data =
[[116 106 125 125 141 124 110]
 [117 114 119 139 118 137 139]
 [129 129 126 123 131 122 127]
 [136 134 116 120 112 115 112]
 [118 121 124 137 119 137 136]
 [136 128 117 111 129 119 126]
 [121 120 120 135 117 130 136]
 [119 106 127 125 145 119 111]
 [116 111 117 138 121 142 139]
 [119 119 133 129 138 125 117]
 [134 138 116 125 118 126 115]
 [120 105 127 122 144 120 111]
 [122 121 124 135 119 128 131]]
Indices start at 1.
row 1 col 1 => 116
row 3 col 7 => 127
row 9 col 5 => 121
row 4 col 5 => 112
row 9 col 2 => 111
row 6 col 7 => 126
row 13 col 7 => 131
row 6 col 2 => 128
row 1 col 3 => 125
row 4 col 1 => 136
row 6 col 1 => 136
row 5 col 3 => 124
row 3 col 3 => 126
row 12 col 4 => 122
row 2 col 6 => 137
row 10 col 5 => 138
row 2 col 5 => 118
row 9 col 6 => 142
row 11 col 2 => 138
row 1 col 7 => 110
row 2 col 3 => 119
row 12 col 7 => 111
row 1 col 4 => 125
row 7 col 1 => 121
row 1 col 6 => 124
row 3 col 6 => 122
row 12 col 5 => 144
row 8 col 2 => 106
row 4 col 2 => 134
row 5 col 7 => 136
row 7 col 7 => 136
row 10 col 2 => 119
row 11 col 7 => 115

grid =
[[125 141 144 112 130 128 129 122 125 129 141]
 [152 144 131 134 132 130 122 128 123 139 144]
 [131 127 130 129 136 128 142 127 128  99 131]
 [128 126 118 135 118 130 131 134 127 139 130]
 [128 142 128 125 121 128 121 117 124 126 124]
 [128 119 116 132 126 105 130 133 133 135 132]
 [128 141 148 126 119 116 134 120 131 142 127]
 [118 117 130 123 128 123 124 129 130 120 130]
 [129 126 134 126 125 127 118 134 125 135 126]
 [124 145 121 127 127 135 117 125 124 109 129]
 [125 119 138 130 126 144 146 126 130 132 135]]
Indices start at 1.
row 1 col 1: 125
row 6 col 2: 119
row 5 col 2: 142
row 2 col 5: 132
row 3 col 5: 136
row 3 col 3: 130
row 6 col 7: 130
row 11 col 7: 146
row 2 col 10: 139
row 3 col 8: 127
row 9 col 2: 126
row 7 col 1: 128
row 11 col 3: 138
row 4 col 3: 118
row 3 col 6: 128
row 7 col 9: 131
row 6 col 6: 105
row 6 col 1: 128
row 4 col 1: 128
row 7 col 5: 119
row 1 col 10: 129
row 11 col 2: 119
row 11 col 4: 130
row 5 col 3: 128
row 3 col 4: 129
row 1 col 6: 128
row 4 col 9: 127
row 9 col 8: 134
row 3 col 11: 131
row 1 col 9: 125
row 7 col 8: 120
row 5 col 5: 121
row 10 col 6: 135
row 6 col 8: 133

x =
[[127 130 137 131 124 140 129]
 [124 128 121 138 119 106 124]
 [128 128 133 130 124 140 128]
 [128 128 129 128 128 127 128]
 [128 127 135 135 138 148 127]
 [128 128 129 128 128 127 128]
 [128 130 131 131 130 136 127]
 [128 128 129 128 128 127 128]
 [128 130 131 131 130 136 126]
 [128 127 135 133 136 140 128]
 [127 128 139 131 132 131 129]]
Rows and columns are counted from 1.
(1, 1) => 127
(6, 5) => 128
(4, 5) => 128
(4, 3) => 129
(5, 3) => 135
(2, 1) => 124
(3, 2) => 128
(8, 4) => 128
(9, 1) => 128
(8, 2) => 128
(8, 7) => 128
(10, 7) => 128
(3, 1) => 128
(9, 7) => 126
(2, 3) => 121
(4, 6) => 127
(7, 3) => 131
(6, 3) => 129
(10, 5) => 136
(7, 4) => 131
(9, 6) => 136
(11, 5) => 132
(11, 2) => 128
(3, 3) => 133
(10, 4) => 133
(2, 7) => 124
(7, 1) => 128
(10, 2) => 127
(7, 6) => 136
